500 stands for zero in the data rows.
Here are some rows, each followed by its group. Groups can overlap.
array([682, 673, 555, 335, 787, 659, 339, 282, 427, 288, 557, 304, 578, 553, 295, 375, 670, 242, 668, 603, 376, 614, 174, 627, 668, 710, 491, 693, 637, 366, 311, 307]) d
array([485, 363, 632, 546, 520, 524, 364, 687, 280, 337, 548, 538, 595, 508, 661, 511, 522, 577, 485, 561, 518, 485, 665, 519, 407, 398, 334, 587, 415, 506, 594, 470]) r
array([325, 468, 573, 520, 514, 466, 525, 554, 477, 442, 511, 507, 401, 346, 471, 459, 512, 657, 418, 568, 581, 608, 532, 482, 403, 430, 589, 411, 491, 562, 566, 583]) r
array([531, 486, 560, 501, 421, 393, 601, 674, 529, 465, 268, 576, 508, 559, 463, 431, 391, 530, 598, 295, 578, 589, 685, 539, 527, 565, 322, 523, 453, 585, 428, 544]) o
array([715, 760, 772, 303, 575, 603, 397, 529, 369, 203, 593, 345, 573, 623, 276, 380, 701, 310, 484, 632, 412, 571, 277, 673, 744, 585, 518, 745, 428, 426, 273, 467]) d
array([530, 542, 479, 500, 342, 446, 644, 508, 597, 555, 334, 664, 446, 579, 434, 533, 376, 323, 632, 385, 484, 631, 537, 631, 495, 558, 413, 528, 499, 679, 406, 471]) o
array([433, 414, 342, 459, 473, 566, 519, 298, 416, 660, 669, 426, 338, 291, 519, 454, 280, 431, 463, 429, 409, 406, 541, 339, 479, 483, 482, 564, 386, 343, 601, 288]) g
array([701, 438, 450, 424, 574, 394, 438, 516, 505, 626, 601, 386, 532, 593, 520, 485, 479, 403, 475, 577, 456, 332, 442, 362, 655, 537, 431, 346, 515, 333, 510, 613]) m
array([476, 377, 625, 543, 381, 479, 365, 502, 399, 358, 585, 593, 493, 498, 657, 527, 594, 704, 564, 562, 506, 477, 699, 512, 492, 358, 374, 586, 452, 495, 582, 609]) r
array([396, 515, 324, 451, 427, 648, 553, 397, 512, 584, 560, 454, 392, 375, 460, 405, 464, 600, 448, 449, 480, 378, 409, 391, 518, 375, 459, 538, 387, 407, 636, 440]) g
array([476, 431, 673, 664, 621, 748, 591, 526, 226, 501, 491, 645, 581, 414, 581, 522, 750, 558, 494, 603, 586, 254, 434, 434, 626, 428, 522, 335, 476, 279, 556, 474]) n
array([496, 462, 748, 713, 690, 735, 593, 483, 383, 525, 492, 632, 615, 452, 559, 533, 729, 490, 420, 506, 529, 452, 421, 531, 465, 430, 515, 402, 423, 314, 417, 513]) n
array([531, 816, 692, 282, 565, 573, 423, 423, 410, 300, 571, 368, 534, 500, 322, 397, 701, 452, 434, 661, 469, 715, 496, 763, 656, 848, 525, 741, 570, 425, 288, 398]) d
array([553, 536, 181, 378, 575, 359, 341, 610, 371, 626, 535, 213, 432, 381, 507, 669, 435, 603, 458, 645, 408, 398, 583, 410, 641, 579, 561, 679, 554, 463, 606, 351]) s
array([467, 405, 520, 647, 503, 453, 716, 568, 647, 452, 363, 623, 525, 501, 501, 534, 417, 509, 589, 373, 574, 664, 619, 526, 601, 523, 431, 499, 489, 589, 381, 427]) o
array([504, 529, 668, 660, 683, 744, 554, 437, 486, 525, 612, 739, 562, 321, 551, 596, 687, 636, 615, 493, 509, 344, 501, 423, 558, 458, 512, 452, 567, 274, 413, 601]) n
array([577, 777, 754, 159, 507, 619, 473, 527, 377, 265, 566, 351, 574, 524, 272, 445, 737, 331, 414, 654, 416, 688, 256, 736, 662, 734, 514, 700, 617, 445, 362, 337]) d
array([370, 521, 381, 521, 511, 615, 492, 404, 546, 613, 600, 416, 427, 324, 429, 432, 460, 383, 420, 354, 427, 592, 314, 522, 327, 393, 550, 498, 376, 478, 530, 383]) g
array([629, 438, 324, 337, 593, 448, 276, 397, 501, 492, 624, 272, 459, 359, 524, 552, 474, 581, 577, 666, 459, 388, 467, 296, 470, 407, 523, 566, 506, 510, 651, 457]) s
array([441, 524, 530, 533, 334, 547, 662, 529, 368, 555, 528, 517, 553, 498, 467, 458, 583, 554, 377, 629, 456, 345, 560, 513, 538, 510, 554, 432, 624, 499, 613, 517]) n
array([467, 510, 353, 380, 586, 457, 578, 544, 372, 528, 523, 374, 499, 569, 570, 556, 549, 644, 464, 555, 465, 354, 544, 430, 650, 586, 474, 519, 545, 365, 467, 519]) m
array([595, 582, 321, 318, 565, 413, 388, 499, 425, 601, 542, 397, 345, 324, 488, 540, 567, 729, 511, 674, 413, 537, 512, 449, 347, 518, 593, 545, 512, 505, 512, 444]) s
array([439, 414, 572, 499, 423, 558, 627, 532, 423, 555, 500, 531, 628, 519, 526, 479, 463, 431, 331, 574, 512, 320, 509, 459, 574, 490, 508, 435, 647, 413, 465, 580]) n
array([349, 373, 529, 549, 470, 392, 370, 548, 499, 541, 488, 418, 350, 377, 594, 520, 594, 507, 335, 427, 586, 645, 589, 473, 391, 372, 517, 377, 503, 583, 545, 607]) r
array([497, 426, 527, 565, 471, 340, 612, 601, 580, 346, 290, 581, 584, 652, 527, 551, 410, 488, 528, 268, 625, 573, 501, 431, 544, 448, 370, 449, 482, 644, 512, 461]) o
array([834, 464, 530, 421, 397, 467, 361, 604, 571, 402, 586, 398, 511, 592, 431, 472, 398, 315, 446, 652, 516, 524, 271, 605, 566, 483, 478, 532, 401, 609, 532, 626]) i
array([645, 388, 474, 637, 433, 283, 562, 562, 559, 400, 354, 555, 561, 572, 516, 534, 367, 534, 713, 296, 569, 613, 601, 390, 545, 473, 376, 459, 543, 551, 470, 526]) o
array([206, 350, 531, 704, 449, 596, 485, 423, 362, 623, 483, 482, 548, 498, 554, 480, 636, 484, 312, 543, 446, 466, 481, 758, 323, 431, 763, 698, 336, 575, 666, 316]) y
array([546, 441, 469, 642, 511, 307, 554, 594, 580, 489, 325, 644, 534, 509, 564, 518, 411, 550, 683, 364, 625, 539, 758, 490, 499, 583, 428, 541, 436, 495, 415, 426]) o
array([591, 491, 192, 314, 641, 361, 110, 461, 598, 527, 655, 414, 305, 234, 450, 559, 442, 638, 580, 563, 395, 367, 321, 238, 398, 527, 583, 460, 562, 368, 649, 463]) s
array([616, 466, 350, 384, 634, 281, 357, 556, 598, 473, 481, 405, 482, 520, 563, 661, 378, 549, 677, 514, 558, 258, 508, 334, 626, 539, 498, 440, 590, 553, 596, 575]) i
array([445, 439, 528, 557, 419, 289, 626, 596, 582, 418, 315, 500, 503, 519, 268, 572, 392, 394, 587, 383, 541, 700, 533, 509, 559, 510, 429, 600, 485, 639, 527, 397]) o
array([505, 479, 661, 596, 612, 433, 592, 412, 794, 472, 396, 651, 570, 669, 483, 467, 500, 449, 596, 284, 480, 596, 465, 559, 429, 583, 478, 502, 470, 632, 409, 370]) o
array([234, 324, 490, 527, 703, 385, 455, 455, 465, 465, 394, 519, 419, 376, 622, 517, 406, 583, 375, 391, 482, 523, 619, 449, 385, 394, 619, 654, 601, 546, 570, 349]) r
array([463, 453, 448, 504, 630, 590, 384, 445, 585, 408, 431, 486, 372, 458, 365, 562, 425, 591, 465, 454, 512, 606, 481, 256, 462, 351, 403, 441, 477, 480, 601, 651]) r
array([507, 551, 503, 636, 525, 557, 495, 456, 393, 600, 493, 426, 586, 418, 476, 466, 575, 408, 432, 604, 666, 330, 448, 455, 560, 528, 545, 297, 624, 471, 510, 658]) n
array([430, 565, 409, 449, 576, 527, 508, 415, 384, 525, 658, 345, 599, 631, 511, 457, 536, 526, 527, 580, 411, 373, 531, 503, 582, 657, 520, 433, 532, 403, 548, 470]) m
array([238, 421, 347, 587, 331, 555, 604, 303, 558, 665, 449, 596, 520, 394, 582, 608, 416, 459, 287, 500, 503, 453, 475, 470, 238, 413, 665, 367, 534, 669, 634, 576]) y
array([643, 727, 568, 218, 695, 646, 357, 458, 355, 227, 619, 333, 528, 573, 468, 425, 667, 452, 550, 631, 417, 527, 528, 721, 741, 756, 356, 623, 493, 321, 326, 350]) d
array([418, 403, 487, 584, 430, 493, 612, 502, 392, 523, 514, 481, 609, 503, 485, 484, 477, 450, 269, 550, 422, 324, 550, 409, 527, 541, 666, 376, 580, 489, 604, 488]) n
array([613, 492, 249, 307, 366, 348, 480, 548, 437, 513, 590, 256, 418, 380, 371, 593, 438, 456, 487, 664, 362, 508, 447, 441, 634, 529, 536, 508, 522, 457, 582, 515]) s
array([339, 602, 493, 509, 484, 515, 466, 360, 620, 520, 450, 476, 485, 505, 461, 485, 613, 504, 385, 507, 398, 673, 481, 562, 255, 527, 633, 640, 569, 686, 463, 551]) r
array([545, 523, 497, 598, 375, 435, 583, 369, 605, 671, 559, 475, 524, 429, 415, 487, 558, 251, 344, 475, 450, 428, 350, 464, 426, 629, 567, 275, 603, 434, 426, 580]) n
array([529, 616, 473, 554, 534, 551, 519, 420, 545, 541, 394, 544, 492, 509, 489, 541, 592, 418, 396, 535, 537, 379, 468, 342, 509, 667, 556, 404, 535, 452, 488, 542]) n
array([407, 540, 473, 450, 384, 448, 629, 483, 521, 628, 566, 491, 563, 394, 476, 540, 522, 507, 302, 516, 549, 241, 625, 374, 528, 636, 498, 330, 641, 387, 456, 582]) n
array([533, 591, 463, 553, 368, 622, 557, 408, 595, 574, 489, 552, 650, 436, 394, 533, 597, 255, 340, 545, 427, 372, 294, 494, 395, 635, 547, 330, 721, 474, 446, 533]) n
array([435, 525, 607, 599, 728, 760, 680, 383, 300, 524, 466, 541, 472, 342, 463, 495, 637, 531, 605, 561, 560, 463, 419, 490, 585, 413, 598, 538, 486, 294, 530, 467]) g
array([354, 422, 350, 587, 483, 565, 644, 431, 527, 820, 475, 473, 440, 412, 535, 602, 546, 698, 381, 400, 572, 464, 403, 412, 320, 361, 524, 364, 507, 517, 663, 704]) y
array([927, 406, 291, 390, 593, 266, 266, 786, 550, 622, 601, 457, 437, 392, 503, 627, 298, 674, 610, 641, 662, 343, 634, 261, 714, 597, 287, 389, 520, 345, 615, 648]) i
array([527, 796, 735, 253, 571, 659, 472, 474, 453, 287, 571, 370, 567, 610, 319, 364, 744, 307, 449, 563, 322, 676, 288, 858, 625, 733, 579, 680, 574, 490, 219, 310]) d
array([369, 529, 412, 448, 572, 463, 416, 486, 407, 508, 514, 470, 493, 478, 484, 528, 384, 535, 343, 517, 423, 588, 496, 447, 427, 420, 535, 638, 419, 604, 549, 487]) r
array([206, 454, 438, 505, 503, 696, 577, 459, 383, 596, 469, 400, 497, 392, 529, 385, 543, 569, 537, 418, 328, 370, 479, 653, 423, 476, 640, 592, 449, 363, 626, 362]) g
array([590, 595, 517, 438, 546, 556, 460, 576, 478, 597, 625, 379, 478, 578, 578, 483, 545, 384, 612, 503, 507, 366, 393, 435, 533, 512, 412, 333, 450, 399, 468, 511]) m
array([621, 600, 714, 331, 712, 537, 402, 569, 370, 232, 635, 276, 551, 659, 573, 405, 653, 373, 467, 691, 413, 616, 549, 792, 756, 678, 491, 772, 479, 336, 297, 392]) d
array([573, 501, 403, 590, 682, 737, 567, 475, 464, 621, 715, 534, 451, 414, 447, 501, 579, 695, 678, 390, 568, 354, 391, 273, 564, 472, 441, 240, 487, 162, 498, 654]) g
array([437, 512, 480, 482, 413, 504, 671, 478, 638, 422, 273, 590, 488, 696, 341, 476, 296, 269, 499, 330, 533, 646, 300, 642, 465, 513, 411, 581, 423, 744, 392, 408]) o
array([766, 763, 686, 301, 607, 471, 367, 569, 459, 360, 658, 339, 498, 507, 370, 404, 755, 522, 568, 594, 440, 607, 569, 614, 657, 840, 467, 601, 567, 277, 355, 431]) d
array([511, 784, 705, 264, 636, 600, 449, 498, 316, 350, 598, 332, 572, 592, 427, 380, 863, 411, 522, 639, 410, 629, 607, 860, 684, 738, 479, 745, 577, 389, 282, 367]) d
array([534, 562, 445, 658, 635, 429, 514, 467, 672, 411, 411, 616, 525, 610, 495, 527, 393, 495, 767, 224, 631, 513, 422, 374, 421, 523, 378, 333, 497, 653, 405, 509]) o
array([461, 392, 640, 570, 378, 513, 440, 668, 375, 476, 564, 570, 509, 535, 536, 431, 549, 569, 417, 642, 484, 626, 617, 562, 433, 301, 457, 501, 447, 575, 684, 536]) r
array([544, 368, 569, 573, 467, 313, 579, 740, 579, 357, 370, 500, 612, 660, 544, 489, 349, 423, 618, 339, 570, 652, 684, 448, 609, 424, 351, 546, 469, 571, 517, 492]) o
array([683, 488, 323, 508, 581, 281, 500, 386, 640, 574, 519, 461, 481, 549, 588, 546, 284, 558, 530, 573, 600, 277, 499, 374, 492, 618, 462, 475, 434, 524, 534, 523]) i
array([532, 376, 524, 478, 640, 532, 378, 490, 574, 502, 438, 498, 497, 424, 492, 568, 637, 504, 577, 427, 536, 604, 459, 331, 369, 366, 537, 504, 494, 518, 540, 583]) r
array([314, 410, 482, 602, 422, 476, 609, 511, 511, 772, 480, 499, 350, 363, 622, 547, 539, 586, 372, 468, 586, 459, 620, 403, 395, 395, 601, 394, 510, 615, 667, 604]) y
array([521, 383, 475, 580, 567, 354, 611, 546, 639, 431, 353, 590, 615, 525, 479, 470, 450, 437, 661, 357, 535, 572, 677, 478, 566, 490, 517, 460, 592, 601, 504, 429]) o
array([412, 497, 512, 507, 532, 478, 586, 524, 450, 619, 562, 428, 572, 553, 453, 422, 444, 336, 299, 622, 521, 330, 566, 485, 573, 541, 519, 355, 624, 460, 567, 580]) n
array([455, 685, 466, 299, 483, 545, 405, 465, 532, 477, 664, 473, 436, 621, 568, 346, 482, 494, 386, 599, 379, 366, 443, 607, 442, 592, 498, 455, 381, 579, 472, 459]) m
array([361, 331, 349, 603, 575, 433, 539, 394, 514, 687, 460, 492, 360, 292, 614, 587, 477, 611, 391, 534, 633, 411, 549, 360, 348, 418, 693, 429, 429, 544, 643, 566]) y
array([378, 449, 461, 508, 647, 668, 651, 439, 287, 521, 481, 407, 518, 342, 383, 472, 563, 565, 426, 438, 428, 463, 392, 528, 613, 311, 649, 619, 476, 361, 546, 509]) g
array([523, 433, 580, 517, 367, 551, 592, 504, 443, 615, 582, 522, 579, 479, 435, 552, 635, 452, 262, 617, 486, 294, 574, 519, 626, 504, 597, 245, 572, 436, 440, 580]) n
array([644, 697, 670, 280, 592, 638, 407, 568, 411, 310, 644, 412, 591, 559, 303, 308, 705, 308, 498, 695, 464, 726, 274, 762, 657, 663, 483, 670, 506, 399, 322, 461]) d
array([369, 551, 593, 553, 317, 435, 668, 472, 557, 381, 219, 610, 653, 640, 569, 481, 434, 426, 551, 375, 468, 750, 509, 689, 391, 526, 395, 572, 527, 766, 317, 357]) o
array([491, 317, 609, 642, 381, 600, 419, 741, 415, 355, 613, 522, 484, 606, 620, 495, 565, 537, 510, 607, 463, 496, 645, 662, 410, 311, 488, 585, 399, 487, 663, 565]) r
array([569, 494, 519, 597, 516, 308, 586, 613, 542, 448, 251, 550, 538, 487, 510, 528, 361, 496, 603, 371, 531, 555, 642, 411, 614, 545, 415, 473, 480, 637, 407, 403]) o
array([549, 548, 525, 435, 422, 606, 390, 443, 521, 451, 503, 374, 464, 714, 443, 370, 466, 292, 494, 579, 413, 472, 254, 568, 526, 501, 539, 478, 500, 619, 515, 540]) m
array([477, 418, 462, 539, 471, 330, 536, 598, 565, 535, 418, 608, 533, 660, 481, 555, 359, 602, 660, 321, 574, 534, 733, 518, 644, 500, 428, 511, 433, 536, 493, 512]) o
array([641, 797, 598, 265, 439, 604, 446, 401, 476, 369, 489, 298, 547, 549, 192, 475, 596, 374, 464, 699, 313, 648, 373, 757, 706, 714, 519, 845, 629, 421, 230, 425]) d
array([690, 828, 641, 317, 599, 669, 428, 407, 504, 296, 617, 393, 524, 594, 443, 417, 803, 318, 565, 632, 552, 607, 277, 715, 546, 780, 364, 692, 504, 380, 186, 369]) d
array([541, 584, 265, 345, 596, 418, 292, 488, 553, 547, 608, 375, 362, 318, 472, 555, 411, 637, 556, 646, 427, 426, 427, 367, 438, 546, 525, 624, 443, 444, 584, 478]) s
array([400, 522, 486, 440, 534, 605, 520, 386, 483, 544, 536, 404, 419, 374, 504, 385, 494, 443, 433, 343, 369, 457, 410, 557, 400, 370, 554, 529, 316, 389, 583, 438]) g
array([261, 509, 447, 622, 550, 479, 525, 436, 529, 735, 544, 540, 514, 397, 611, 551, 513, 636, 314, 490, 519, 494, 518, 526, 288, 416, 697, 363, 502, 617, 702, 701]) y
array([426, 665, 553, 482, 324, 485, 639, 529, 619, 452, 283, 780, 460, 636, 434, 470, 504, 523, 507, 338, 458, 618, 450, 537, 453, 506, 506, 460, 505, 660, 232, 481]) o
array([556, 619, 645, 670, 498, 304, 509, 595, 755, 447, 411, 687, 476, 667, 630, 392, 452, 508, 683, 298, 607, 633, 590, 439, 527, 538, 470, 407, 528, 680, 327, 533]) o
array([554, 599, 498, 354, 489, 596, 523, 477, 390, 483, 474, 503, 537, 648, 457, 483, 503, 496, 403, 646, 412, 442, 367, 599, 628, 528, 531, 354, 579, 560, 394, 521]) m
array([552, 690, 556, 586, 358, 527, 632, 486, 632, 733, 533, 545, 628, 450, 380, 523, 575, 363, 256, 568, 577, 348, 595, 521, 377, 634, 587, 239, 565, 422, 503, 622]) n
array([593, 337, 476, 516, 426, 376, 669, 465, 589, 407, 278, 536, 488, 552, 488, 559, 296, 509, 699, 378, 651, 626, 613, 431, 547, 440, 496, 612, 556, 558, 482, 409]) o
array([292, 357, 495, 520, 529, 434, 434, 470, 574, 507, 411, 507, 475, 382, 527, 485, 504, 623, 466, 483, 454, 680, 567, 448, 471, 436, 540, 491, 593, 483, 508, 531]) r
array([512, 323, 553, 673, 407, 379, 528, 563, 567, 428, 358, 519, 555, 564, 533, 481, 355, 344, 787, 395, 621, 538, 493, 469, 533, 369, 527, 419, 512, 662, 494, 449]) o
array([443, 430, 500, 502, 466, 356, 469, 474, 603, 431, 550, 391, 432, 305, 493, 477, 487, 566, 516, 444, 613, 654, 583, 364, 435, 426, 470, 603, 518, 492, 538, 578]) r
array([611, 755, 581, 621, 411, 396, 602, 488, 786, 518, 422, 764, 389, 587, 471, 480, 499, 568, 617, 265, 606, 599, 577, 481, 375, 693, 344, 306, 395, 627, 233, 561]) o
Which 3 groups are nearest to each row below, nearest first, going by the distance to the group's nearest row?
array([600, 489, 318, 249, 537, 399, 419, 576, 396, 564, 647, 211, 458, 348, 442, 637, 401, 588, 571, 660, 467, 481, 578, 524, 583, 659, 443, 642, 544, 460, 559, 403]) ~ s m i
array([315, 340, 409, 453, 431, 590, 540, 463, 421, 755, 460, 411, 412, 383, 533, 509, 467, 587, 352, 496, 558, 444, 468, 376, 323, 338, 607, 481, 535, 549, 771, 659]) ~ y g r
array([706, 366, 458, 468, 585, 338, 229, 530, 524, 311, 612, 327, 559, 564, 531, 562, 290, 454, 504, 621, 559, 472, 505, 496, 664, 548, 429, 530, 547, 540, 655, 635]) ~ i m s
array([414, 505, 510, 561, 679, 604, 597, 392, 366, 609, 604, 534, 525, 222, 465, 488, 536, 692, 571, 320, 617, 446, 502, 399, 620, 398, 621, 403, 370, 206, 524, 526]) ~ g n r
Which 2 groups are nearest to each row below, nearest first, going by the average distance to the group's rows?
array([593, 481, 273, 504, 489, 314, 484, 592, 628, 480, 256, 571, 631, 494, 422, 615, 374, 582, 650, 478, 596, 628, 633, 443, 597, 562, 463, 595, 579, 543, 473, 388]) ~ o i
array([473, 456, 452, 489, 520, 433, 415, 540, 608, 535, 520, 523, 457, 327, 527, 488, 494, 650, 507, 448, 582, 616, 653, 355, 439, 422, 529, 529, 538, 576, 572, 581]) ~ r y
Which 2 groups are nearest to each row below, nearest first, going by the distance to the group's nearest row?
array([516, 347, 569, 526, 487, 597, 417, 586, 408, 345, 503, 575, 491, 537, 591, 537, 415, 553, 459, 529, 404, 472, 520, 632, 396, 380, 489, 636, 451, 511, 659, 545]) ~ r g
array([339, 461, 380, 597, 447, 507, 588, 318, 505, 751, 507, 485, 392, 344, 518, 548, 470, 634, 397, 482, 484, 449, 467, 439, 294, 408, 649, 486, 563, 538, 667, 699]) ~ y r
array([496, 474, 716, 543, 283, 538, 417, 550, 441, 397, 597, 690, 586, 528, 556, 585, 635, 448, 338, 564, 369, 580, 456, 754, 368, 446, 469, 512, 448, 583, 476, 517]) ~ r n
array([706, 672, 647, 312, 713, 616, 356, 460, 442, 361, 606, 295, 551, 541, 308, 452, 707, 366, 600, 667, 458, 621, 276, 724, 695, 747, 390, 700, 492, 405, 320, 455]) ~ d m
array([537, 411, 635, 673, 325, 517, 451, 550, 476, 670, 653, 408, 504, 514, 715, 546, 597, 525, 411, 539, 680, 477, 566, 548, 407, 363, 563, 443, 360, 514, 619, 678]) ~ r y
array([455, 546, 421, 342, 431, 644, 541, 443, 481, 501, 503, 387, 482, 647, 386, 408, 430, 475, 434, 561, 427, 480, 362, 477, 598, 527, 630, 539, 522, 446, 471, 465]) ~ m g
array([752, 401, 412, 558, 431, 274, 468, 682, 547, 472, 631, 453, 464, 612, 681, 638, 343, 639, 615, 565, 669, 374, 674, 390, 612, 570, 304, 485, 472, 357, 533, 462]) ~ i o
array([510, 592, 552, 352, 365, 673, 448, 493, 538, 452, 621, 521, 465, 688, 536, 442, 548, 383, 423, 566, 417, 385, 340, 581, 530, 552, 479, 478, 432, 534, 514, 510]) ~ m i
array([483, 669, 643, 481, 425, 546, 654, 530, 726, 345, 217, 737, 554, 742, 516, 372, 492, 493, 641, 439, 498, 640, 499, 606, 405, 595, 397, 411, 483, 628, 208, 449]) ~ o m
Which 3 groups are nearest to each row below, nearest first, going by the average distance to the group's rows?
array([428, 328, 595, 605, 408, 466, 421, 633, 411, 318, 564, 587, 562, 631, 546, 505, 511, 509, 424, 582, 488, 386, 672, 579, 526, 355, 485, 614, 438, 569, 679, 581]) ~ r m n
array([755, 444, 336, 435, 624, 317, 507, 680, 600, 592, 614, 395, 463, 531, 604, 639, 261, 617, 608, 508, 533, 347, 485, 264, 572, 466, 287, 229, 410, 433, 629, 718]) ~ i m s
array([491, 484, 585, 608, 330, 549, 514, 464, 537, 608, 513, 502, 586, 550, 314, 544, 507, 286, 256, 648, 529, 387, 370, 594, 443, 532, 570, 346, 502, 520, 499, 518]) ~ n m y
array([625, 646, 528, 356, 641, 557, 532, 515, 434, 440, 631, 505, 589, 526, 486, 362, 605, 502, 587, 560, 499, 403, 476, 504, 689, 654, 370, 287, 462, 351, 327, 302]) ~ m n d
Which 3 groups are nearest to each row below, nearest first, going by the distance to the centre of the group?
array([721, 496, 482, 512, 518, 365, 625, 557, 585, 448, 306, 581, 440, 514, 452, 527, 391, 533, 686, 364, 574, 611, 561, 508, 620, 498, 418, 603, 519, 596, 394, 523]) ~ o i r
array([484, 573, 390, 445, 454, 549, 555, 396, 521, 591, 591, 447, 368, 407, 355, 372, 444, 602, 502, 430, 474, 535, 378, 406, 513, 411, 500, 568, 360, 348, 582, 479]) ~ g m r
Which 2 groups are nearest to each row below, nearest first, going by the distance to the centre of the group?
array([337, 625, 470, 535, 313, 578, 389, 261, 650, 449, 397, 576, 473, 448, 488, 532, 568, 281, 345, 565, 388, 743, 180, 737, 186, 484, 556, 660, 451, 785, 506, 411]) ~ r y
